In the rows, zero is written as 128.
which system made each run:
seq 1, U (8 x 26):
[[133 151 115 146 192  92  93 129  77 175 157 130  78 129 102 108 136 131
  172 128 133 185 128 116 102 137]
 [170 124  42 132 133 128  76 107 110 115 164 119 138 118 176 153 136 136
   83 119 122  93 138 151 161 153]
 [144 104 177 111  92 170 140 103 139 107  78 113 192 118 152 138 171 125
   89 105 128 155 156 127 149  82]
 [ 90 113 174 125 152 128 167  90 120 186 107 125  76 122  86 101 100 169
  127 108 121 162 100  86 120 106]
 [113 138  86 123 138 102 107 117 147 127 133 162  90 130 147 112  68 151
  108 177 112  44 100 152 115 158]
 [145 149 174 113 101 123 104 150 127  68 108 176 173 143 159 116 178  98
  148 162 128 115 158 179  99 122]
 [123 129 156 141 141  96 121 128  77 140 159 138  98 134  97 115 189 127
  173  66 135 198 132 110 119 113]
 [137 122  47 156 109  95  83 104 122 156 155  98  99 108 131 172 111 141
   93  87 116  94 105 116 154 132]]
seq 2, H (8 x 26):
[[138 136 219 116  86 134 191 123 126 105  75 152 137 151 123 159 139 107
  139 133 123 138 128 173 113 124]
 [ 82 116 106 159 107  95 112 176 138  85 136 151 124 146 111 154 157 115
  180  54  96 153 126 123 121 101]
 [144 153  63 155  98  95  63 144 150 164 139  81 132  94 117 165 103 103
  114 154 140  89 122 110 119 121]
 [195 150 173 121 123 150 143  90 101 155  76  98 148 121 144 185 130 106
  105 160 135 157 149 161 131 131]
 [123  97 135 128 118 135 130 113  99  82 124 151 149 142 150 140 192 142
  129  41  99 175 142 141 152  99]
 [ 99 120  92 138  90  98  49 122 151 140 152 123 134  93 120  95 152 146
   98 108 133  81 117  81 124  84]
 [153 165 187 122 106 103 117  79 115 178  87 129 101 108 119 137 107 125
  103 193 137 100 114 147  88 117]
 [139 134 172 127 114 109 161 127  98  75 110 186 116 169 142 160 160 117
  158  99  99 142 126 195 120 141]]
seq 3, J (8 x 26):
[[ 98 142 144 134  88 124 156 182 186 144 126  95 138 116  81 129  86  95
  149 172 155  92 115  96 108 130]
 [170 143 113 140 171 134 142  96  98 176  87  93 104 126 133 197  80 123
  121 145 108 169 124 153 135 148]
 [138  98  96 127 125 138  90 107 109  84 136 139 162 127 174 134 184 146
  100  56 104 149 148 137 161 102]
 [ 76 125 130 123 120 134 112 196 179 106 150 133 158 121 107  61 137 114
  166 146 148 118 137  80 104 106]
 [149 156 127 126 191 125 151 121 107 188 133 106  78 128 105 123  71 126
  145 188 146 140 118 125 112 174]
 [180 112 126 108 129 151 139  64  84 107 137 143 132 136 182 144 157 153
   75 104 120 120 135 174 170 150]
 [ 84 106 168 119  73 141 155 168 174  63 123 158 172 143 127 104 162 116
  143  98 127 115 135 123 129  99]
 [ 93 145 120 152 141 101 162 166 151 164 123 111  80 134  69 150  62 110
  181 144 127 133 101 108 105 147]]
seq 4, N (8 x 26):
[[159 149  62 141 125 126  76 137 154 154 118  78 151 100 142 165  86 107
  100 183 132  91 137 126 127 135]
 [160 124 118 127 156 170 110 125 127 107  64 106 185 127 175 177 133 111
  116 137 104 184 168 156 140 108]
 [109  87  89 133 179 149 137 114 103 109 123 135 120 146 146 136 134 163
  132  47  87 192 131 124 163 117]
 [ 72  99  97 109 174 153 139 151 153 101 169 157 122 136 133  42 115 163
  135 124 127 110 123  94 137 138]
 [123 131 215  93 117 153 179 140 134 116 142 154 141 139 114  60 155 122
  142 164 167 124 133 120 111 138]
 [130 136 199 138  61  96 178 113 116 161 138 122  87 129  73 155 144 116
  136  98 151 118  96 121 122 126]
 [111 157 100 159  82  67  86 144 155 156 121 120  95 113  99 164  89 109
  134 150 123  71  97 125  93 119]
 [174 168 111 131 141 110  71 127 117 127  88 131 147 122 165 164 116 101
  124 198 114 120 150 180  97 134]]
seq 5, E (8 x 26):
[[144 125 140 123  91 163 157 117 172 138  61  85 168 113 139 186  84 114
   89 156 124 111 134 134 145 111]
 [112 103 144 115 180 158 172  87 115 119  67 153 117 151 155 139  91 170
  114 108  80 167 125 154 142 122]
 [ 97 103  46 131 182 125  91 129 118  98 164 160 110 142 159  95 121 168
  129  88  94 124 124 125 146 139]
 [143 143  81 126 167 139  57 163 131 136 169 104 165 107 138  78 151 112
  134 171 162 138 164  95 116 131]
 [151 150 206 118 115 123 120 106  93 171 139 113 131 107  96  97 190 116
  133 136 170 170 141 101 106 104]
 [ 97 112 176 128  46 101 169 109 145 140 143 135  97 122  87 122 140 138
  116  80 141  87  90 104 133 110]
 [ 97 131 118 127 101 131 169 152 190 125 102 124 123 133 117 145  48 121
  121 174 122  62 102 134 123 146]
 [144 156 131 128 183 118 124 114 112 129  71 160 107 147 160 155  80 130
  141 182  89 137 130 186  96 148]]
seq 6, E (8 x 26):
[[143 120 174 126 100 163 134 141 144 133  96  77 193 107 115 143 170 100
  126 116 151 183 165  96 134  83]
 [111  97 163 123 129 152 209  92 122 163 132 103  94 129  95 130 109 157
  115  71 130 157 104  99 160 130]
 [107 108  93 105 137 143 161 113 148 113 165 152 102 137 146  91  83 163
   95 142 130  49 103 132 155 174]
 [126 159 131 110 172 133 105 163 134  94 122 172 143 145 153  81 117 115
  164 208 128 117 149 160  87 149]
 [141 163 146 155 136  71  82 144  81 137 133 146 101 136 106 149 177  98
  186 110 123 181 136 146  87 115]
 [152 127 104 158  51  98 102 127 131 137 148  82 139 104 109 187 160 104
  106  78 141 108 120 115 147 107]
 [139 107 153 112  98 185 183 116 171 132  81  81 180 114 135 156 100 123
   87 148 138 118 137 117 158 119]
 [104 100 160 106 183 163 201  96 116 120  96 160  99 159 142 111  90 170
  127 116  95 160 119 145 140 143]]
seq 7, N (8 x 26):
[[124 110  96 145  63 125 102 154 161  75 110 118 182 125 149 180 154 105
  117  81 106 109 141 137 148  94]
 [124 142  90 150 184 108  65 164 100 128 142 128 129 129 124 118 162 114
  184 113 118 198 157 119 105 112]
 [147 123  98 113 202 167 190 130 112 133 163 120 107 149 137 116  84 140
  136 153 144 140 128 136 156 200]
 [110  97 146 109  72 168 193 150 172  68 132 136 175 143 137 128 135 123
  114 107 133  83 128 135 161 135]
 [100 139 161 146  92  90 102 170 125 110 142 145 131 131  92 114 190 103
  181  84 131 161 131 112  95  88]
 [140 160 112 144 171  94 135 148  99 175 169 121  64 137  89 130  94 112
  172 161 146 134 109 128 105 178]
 [158 138 113 119  93 144 172 136 157 103 123 121 146 137 151 174  86 106
  103 175 137  58 126 171 147 177]
 [141 125 128 144  70 117  90 146 126  81 111 129 176 131 146 174 193  98
  131  81 115 141 152 153 133  91]]
seq 8, H (8 x 26):
[[ 80 104 125 118 143 129 164 103 141 158 161 140  76 127 101  74  83 176
  110 118 131  90  89  89 136 142]
 [ 91 129 131 112 157 138 174 129 163 120 100 163  99 149 133 109  47 148
  127 181 106  81 104 148 116 158]
 [103 139 117 121 187 149 146 187 151  86 110 156 141 160 138 111  96 113
  187 166 111 153 146 150 104 154]
 [136 136  72 135 189 143 119 188 121 130 187 104 134 134 118 108 129 106
  176 145 157 161 151 110 134 170]
 [165 117 102 115 155 172 172 120 120 166 180  72 128 115 122 118 109 130
  108 141 176 134 133  98 171 178]
 [116  83 145 101 154 191 207  93 137 138 118 112 132 131 134 110  96 168
   90 105 126 145 121 105 173 135]
 [ 63  90 105 117 179 149 133 115 153 118 106 158 114 135 142  74  88 182
  117 110  86 131 117 102 134 105]
 [102 143  98 118 196 123  87 135 136 136 127 162 109 124 147  63  86 150
  135 198 118 101 126 129  94 146]]
seq 9, U (8 x 26):
[[111 113 170 127 135 134 182 141 107 145 178 118 103 137  77  98 162 129
  169  76 157 181 120  87 138 136]
 [113 121  54 147  99 106 136 139 154 143 174 103  95 123 109 154  83 132
  115 108 135  62  93 111 155 159]
 [148 142 149 126  75 145 155 165 176  95  81 112 183 130 136 177 113  83
  129 169 132 101 144 156 125 126]
 [111 132 165 132 180 144 175 166 118 134 116 121 121 149  94 123 122 112
  196 125 130 215 142 114 112 132]
 [114 123  31 138 175 124  95 157 138 143 190 110 112 122 128 105  96 137
  139 129 137 111 126  99 144 162]
 [174 130 119 111  83 163 119 145 152 110 139  93 200 108 157 133 153  95
   92 168 168  89 158 132 152 142]
 [136 111 200 113 128 167 221 125 113 136 128 111 133 141  97 123 146 125
  142  99 150 184 130 110 149 135]
 [ 75 108  78 136 141 122 165 144 158 136 164 128  81 136  99 114  66 155
  134 100 118  94  90  92 145 153]]
seq 10, J (8 x 26):
[[171 146  73 162 118  99  74 151 101 120 137  96 144 123 132 199 160  90
  147 102 122 160 150 149 133 128]
 [149 129 116 135 119 139  77 153 122 142 160  80 176  98 115 111 191 102
  132 115 169 168 161  81 133  99]
 [124 116 143 111 167 173 132 119 141 183 126  78 145 101 109  75 114 144
  113 157 164 164 139  59 131 112]
 [115  99 129  97 195 177 156  77 123 144 104 139 118 131 160  86  86 184
   86 144 113 136 123 121 146 135]
 [ 93 107 125 104 153 142 152 125 133  64 123 203 122 163 167  89 118 163
  127 121  92  97 121 168 135 142]
 [107 148 132 133 113  94 158 178 134  84 161 183 100 165 115 126 121 106
  181 137 125  85 110 165 108 172]
 [178 160 130 146  79  94 155 142 111 139 164 109 102 136 101 194 133  81
  146 130 155 102 113 161 134 179]
 [176 128 138 143  66 135 135 120 125 135 114  70 168 111 121 202 165  93
  107  96 146 146 143 132 155 110]]
seq 11, P (8 x 26):
[[102 109 105 154  88 108 147 113 147 173 135  86  92 108  84 170  95 138
  111  75 125 114  90  83 148 113]
 [139 134 145 127 113 142 177 121 155 129  56 120 133 137 137 197  61 114
  116 167 102 108 122 168 127 141]
 [137 137 184 120 163 131 115 112  95 107  72 167 139 144 153 126 163 130
  149 130  98 196 154 163  99  99]
 [122 118  92 130 162 117  43  86 100 165 138 122 120  99 143  89 152 165
   95 110 119 145 136  94 125  89]
 [173 143 107 112 131 149 129 107 135 174 160  82 128 101 134 115  97 127
   83 191 174  76 126 116 144 167]
 [154 131 211 102 101 153 216 125 112 119 150 135 127 149 113 116 155 116
  140 129 166 132 129 144 142 165]
 [ 65  97 169 129  90 114 148 114 144 117 116 159 112 134 101 102 147 161
  129  57 105 130 103  97 129  75]
 [ 84 141 108 144 120  97  94 129 173 159  80 126 105 110 111 134  58 137
  124 169  99  90 103 113  90 102]]
seq 12, P (8 x 26):
[[149 108 103 118  91 145 132 124 127 114 209 110 148 117 134  99 173 132
   93  98 172  81 129 105 173 151]
 [ 94 109 148 122  89 159 201 179 186 115 145 105 151 131  91 114 106 111
  144 128 159 103 120  91 146 137]
 [ 71 123 144 142 138 109 184 161 144 106 108 166  85 165  97 140  85 130
  187 105  95 141 101 143 114 137]
 [105 138  91 148 120  77  69 129 129  90  94 181 111 143 156 156 119 131
  138 117  71 103 119 173  98 103]
 [163 159  90 141 133 112  34 155 127 127 115 111 171 107 151 145 156  89
  136 171 134 134 163 142 101 109]
 [184 136  96 137 159 146 125 140  90 154 177  72 139 122 120 149 161 101
  136 113 163 186 154 111 154 154]
 [139  81 101 120 122 177 192 111 128 112 160 103 141 136 142 141 125 149
   91  69 132 125 128 119 201 157]
 [ 80  96 140  97 134 183 182 147 184  81  95 148 163 143 146  91  93 147
  120 144 114 104 132 120 142 123]]

runs to name:
seq 13 (2 x 26):
[[113 132 164 141 156 124 157 123 124 145  52 132 112 145 112 177  96 125
  161 115  86 197 128 143 104 101]
 [ 92 117  91 133 157  98 128 106 118 104 120 189  71 154 150 129  86 171
  123 103  73 100  98 164 127 142]]

N
seq 14 (2 x 26):
[[169 168 188 103 152 138 138 137 105 131 130 150 133 138 132  95 146 104
  152 211 160 133 151 161  94 158]
 [126 118 157 131 108 102 117 103  79 137 186 148  97 130 107  96 204 143
  134  61 143 147 118 107 137 114]]

P
seq 15 (2 x 26):
[[ 71  92  70 135 139 150 147 157 179 136 151  96 126 120 103 104  81 150
  128  98 129 110 110  67 154 128]
 [123 129 103 122 188 152 134 108 147 177  87  99 115 118 131 126  41 146
  109 188 115 128 121 116 119 138]]

H
seq 16 (2 x 26):
[[103 110  88 114 189 149 109 129 136  74 100 178 144 152 188 103 110 158
  126 133  79 128 141 162 130 129]
 [120 143 110 113 173 138  66 162 137 120 155 138 157 118 143  46 153 123
  148 185 153 131 156 108  99 124]]

H
seq 17 (2 x 26):
[[106 103 113 102 136 173 136 122 171 144 145 103 150 103 129  66  99 154
   85 162 158  86 127  74 149 128]
 [102 124 181 109 189 150 173  99 120 167  91 144  89 136 115  86  81 162
  136 164 118 162 117 114 108 131]]

H
seq 18 (2 x 26):
[[113 152 178 128 155  94 147 131  97 116 117 196  77 162 123 114 123 127
  177 149 109 137 114 173  87 148]
 [126 137  92 139 109 105 134 196 141  75 186 155 129 153 129 131 139  94
  175 123 139  87 128 154 129 173]]

H
seq 19 (2 x 26):
[[171 125 156 111 134 171 219 122 115 117 124 113 137 153 134 171 110 110
  129 140 143 142 135 166 159 185]
 [141 114 122 116 143 139 185 131  97  67 155 174 119 170 158 143 139 133
  143  95 114 126 130 186 162 180]]

E
seq 20 (2 x 26):
[[145 143 159 117  89  93 114 105  92 127 198 165  98 127 121  84 183 131
  118 123 162  80 114 140 121 150]
 [113 133 193 125  44 109 187 141 153 121 142 142 115 133  92 127 128 113
  130 131 157  67 100 131 122 137]]

H
seq 21 (2 x 26):
[[110 103 115 139 111 156 130 135 164 161 104  56 164 101 100 150 115 127
  109  96 135 159 135  65 149  82]
 [136 135 134 119 154 155 169 111 150 187 103  85 119 113 108 134  52 132
  107 193 146 120 118 108 130 150]]

U
seq 22 (2 x 26):
[[ 97 116  93 139 129 141 110 205 162  84 160 121 175 133 119 108 159 101
  176  98 137 156 153  99 130 118]
 [152 141 114 141 114 130 118 148 131 182 172  52 139  96  86 131 138  97
  131 135 184 144 132  73 135 134]]

U
seq 23 (2 x 26):
[[ 78  90 119 124 129 156 118 122 161 153 129  99 146  99 109  77 126 161
  104  96 134 137 124  50 141  77]
 [115 139 113 121 163 132 173 127 147 166 125 124  82 134 111 121  39 140
  129 188 129  92  98 127 118 173]]

P
seq 24 (2 x 26):
[[ 86 102 152 133  67 101 117 125 134  98 153 160 123 129 110 104 185 142
  125  50 120 112 114 109 132  87]
 [122 152 148 156  60  68 113 114 130 173 115 110  90 107  83 172 117 114
  126 116 128 102  94 118 104 101]]

U
seq 25 (2 x 26):
[[138 117 153 116 127 120 196  92  90 101 147 179  80 164 142 138 125 150
  126  94 113 109 105 179 150 172]
 [116 127  68 131 120 126 124 190 152  55 163 161 150 150 155 128 127 108
  157 125 119  83 135 163 136 164]]

E
seq 26 (2 x 26):
[[133 132 167 139 133 104 163  77  96 179  89 124  71 132  98 176  97 146
  122 103 106 162  96 135 127 118]
 [ 97 123  74 137 161 114 101 118 144 107  85 165 108 142 164 149  66 153
  119 138  68  99 113 164 118 128]]

U
seq 27 (2 x 26):
[[115 123  45 165 148 105  69 158 131 113 116 112 134 127 133 178 125 118
  150  84  91 164 139 124 127 104]
 [157 139 104 136 139 146  67 119 135 167  89  68 174  92 141 154 129 115
  102 158 131 164 159 105 123  90]]

U
seq 28 (2 x 26):
[[119 140 107 135 144 129  49 145 143 164 125  88 160  89 118  90 140 120
  130 160 148 151 153  73 103  83]
 [136 133 143 106 203 150  95  88  98 180 120 120 121 109 135  65 123 157
  110 173 142 166 143 100 111 120]]

J
seq 29 (2 x 26):
[[110 102 153 129 176 150 161  97 105 165 100 112 106 128 107 126 123 155
  134  78 112 213 130  94 137 102]
 [ 97 116  65 130 156 121  93 104 153 156 131 124 102 108 139 103  63 169
   86 153 110  71 105 106 132 132]]

U
seq 30 (2 x 26):
[[173 143 173 110  90 108 124  69  86 147 167 145 105 117 135 102 171 139
   84 142 163  80 117 151 132 147]
 [124 125 199 120  51 132 146 119 150 153 129 103 149 101  90 110 165 118
  105 119 168 107 119  86 122  92]]

P
seq 31 (2 x 26):
[[156 160 114 162 139 104 136 166 115 150 119  96 114 136  96 201 109  79
  185 135 128 177 132 146 108 147]
 [177 117  80 144 124 132  99 109  95 146 164  73 144 110 133 166 169 124
  105  71 138 161 144 113 170 125]]

J
seq 32 (2 x 26):
[[137  95  62 136 103 138  86  97 132 127 141  92 153  99 154 150 144 150
   66  73 122 112 132 104 171 103]
 [116 102 143  97 154 198 146 128 163 127 107  98 187 112 143  77 120 143
   98 155 144 145 154  84 142 104]]

E
seq 33 (2 x 26):
[[ 96 117 121 116  75 133 141 181 176  63 164 157 163 141 133  96 142 114
  140 128 139  59 123 129 135 138]
 [130 148 185 141  72 106 151 173 135 137 154 114 129 128  71 133 168  82
  175 121 170 142 128 109 109 123]]

U
seq 34 (2 x 26):
[[187 161  81 150 146 103  67 105  96 172 121  85 117 106 139 183 119 110
  111 154 127 140 140 145 122 134]
 [158 108  55 128 158 168 109 112 138 123  99  89 168 117 175 173  95 136
   83 131 107 135 148 136 165 134]]

N
seq 35 (2 x 26):
[[ 69 112  81 143  95 106  75 131 180 127 113 127 131 102 125 119 101 149
  101 116 104  75 109  93 122  81]
 [138 158 161 117 178 129  74 125 115 139  87 148 146 122 147  88 143 123
  142 199 126 165 158 140  79 104]]

N
seq 36 (2 x 26):
[[ 69 131  93 151 119  73  88 155 143  93 130 185  92 144 123 123 119 137
  159  99  85  97 103 139  99 108]
 [161 165 127 112 166 111  88 129  90 119 165 170 114 134 153  83 148 118
  143 193 148 105 142 168  97 166]]

N
seq 37 (2 x 26):
[[149 157 146 136 111  94 118  78 118 191  91 110  83 109 113 164  81 130
   97 168 125  97  98 138 110 129]
 [185 152 209 118  94 125 140  80  94 148  83 127 134 122 137 161 159 112
  105 152 139 140 136 166 114 117]]

P
